R: [169 113 169 113 169 122]
F: [136 104 100 109 118 119]
G: [136 104 100 138 118 128]
U: [136 104 100 109 118 128]
V: [ 91 178 192  89 148 140]
S: [168 136 100 108 118 119]
C: [ 91 178 192  89 128 138]
N: [ 86 136 146  75  91 134]
S
[168 136 100 108 118 119]
size: [136]
1
order: [119 136 104 100 109 118]
F
all R: [169]
1 3 5
size: [ 91 178 192  89 128]
5

T: [117 117 149 120 122 132 135 126 119  79 120  89 132 176 123 125  76]
B: [166 117 105 138 122 124 158 125 138 119 121 158 107 113 137 126  86]
M: [ 98 138 113 122 141 134 133 107 138 121 104 123  99 141 131 131 129]
J: [125 138 114 134 127 127 141  93 128 118 116 123 139 152 121 135 150]
A: [120 142 134 169 115 125  87 116 136 142 125 191 110 160 136 142 145]
W: [151 136 128 122 138 123 149 124 124 138 145 142 186 191 133 125  98]
H: [124 122 143 128 123 110 165 100 131 148 118 109 111 130 140 124 202]
Q: [ 65 121 137 132 130 145 103 123 121 119 100 143  88 119 108 118 123]
size: [117 117 149 120 122 132 135 126 119  79 120  89 132 176 123]
15
size: [117 117 149 120 122 132 135 126 119  79 120  89 132]
13
size: [166 117 105 138]
4
size: [ 65 121 137 132 130 145 103 123 121 119 100 143  88 119 108 118 123]
17
size: [151 136 128 122 138 123 149 124 124 138 145 142 186 191 133 125]
16
M
[ 98 138 113 122 141 134 133 107 138 121 104 123  99 141 131 131 129]

K: [142 145 111 131 143 151  88 145 128 140 114 123 172]
E: [ 93 115 158 118 159  89  74 161  90 144  83 130 154]
D: [117 110 116 108 112 107  78 138 128 143  78  78 185]
P: [142 138 118 115 143 121 153 133 149 125 130 126 119]
L: [ 96  82 105 161 145 164 137 101 113 122 139 163 111]
X: [179 136 100 120 150 158 104 136 124 113  96 139 130]
Y: [119 125 133 149 142 138 130 121 144 153 115 118 126]
Z: [147 119 127 136 144 117 163 115 158 128 158 145 114]
order: [119 126 130 125 149 133 153 121 143 115 118 138 142]
P
all D: [78]
7 11 12

sedi: [166  77 132  82  66]
zifab: [ 66 132 166  76  77]
kote: [ 65  77 132  82 166]
order: [132  82 166  65  77]
kote
zifab
[ 66 132 166  76  77]
order: [ 66  77  82 132 166]
sedi
all zifab: [76]
4
size: [ 65  77 132  82]
4

por: [130 110 132 132]
dugav: [115 166 202 146]
gom: [132 131 130 111]
zib: [ 77 109 156 102]
Muvo: [131 132 130 110]
order: [110 130 131 132]
Muvo
size: [115 166 202 146]
4
Muvo
[131 132 130 110]
dugav
[115 166 202 146]
order: [110 130 132 131]
Muvo

sis: [149 179 117 137 121 145 179]
bemu: [117 121 136 149 145 179 145]
zira: [146 146  97 146  97  97  97]
kuvu: [156 176 138 137  98 158 188]
sagu: [116 145 121 136 145 179 149]
mufov: [156 176 138 137 127 158 188]
order: [121 145 179 149 179 117 137]
sis
all zira: [146]
1 2 4
zira
[146 146  97 146  97  97  97]
all sagu: [149]
7
size: [156]
1
kuvu
[156 176 138 137  98 158 188]
order: [117 121 145 149 136 179 145]
bemu

nedu: [ 99 130 127 137 135  81  62 179 188]
pinan: [ 81 188  81 179 135 126  99 135  62]
rotek: [ 99 126 135 179  62 189  81  81 135]
nos: [113 116 116 132 152 146 104 136 159]
nos
[113 116 116 132 152 146 104 136 159]
order: [188 179  62  81 135 137 127 130  99]
nedu
all pinan: [135]
5 8
size: [ 81 188  81 179 135 126  99 135]
8
order: [ 62  81  81  99 126 135 135 179 188]
pinan
order: [135  81  81  99 126 179 188 135  62]
pinan

vuke: [162 172 124 150  68 136 182 121 107  76  81 174 144 166]
Mige: [115 140 116 119 127 138 112 115 121 117 133 114 119 143]
goti: [116 145 194 141 131  89 166 131  80  80 131 145  80  81]
kofo: [145 128 123 139 120 138 127 111 138 124 137 125 122 126]
vubef: [135 132 137 133 119 121 135 116 122 115 124 125 129 134]
vubef
[135 132 137 133 119 121 135 116 122 115 124 125 129 134]
order: [117 133 114 119 143 115 140 116 119 127 138 112 115 121]
Mige
all goti: [80]
9 10 13

soz: [151 151 151 134]
vibot: [113 108 148 171]
nubor: [117 125 150 163]
kip: [146 123 116  98]
duf: [136 113 146 177]
nek: [ 89 118 118 118]
piza: [177 123 121 106]
Noki: [177 123 139 133]
limu: [124 168  83  57]
muzor: [119 131 103 105]
order: [136 177 146 113]
duf
vibot
[113 108 148 171]
size: [119 131]
2
all nek: [118]
2 3 4
all soz: [151]
1 2 3
duf
[136 113 146 177]

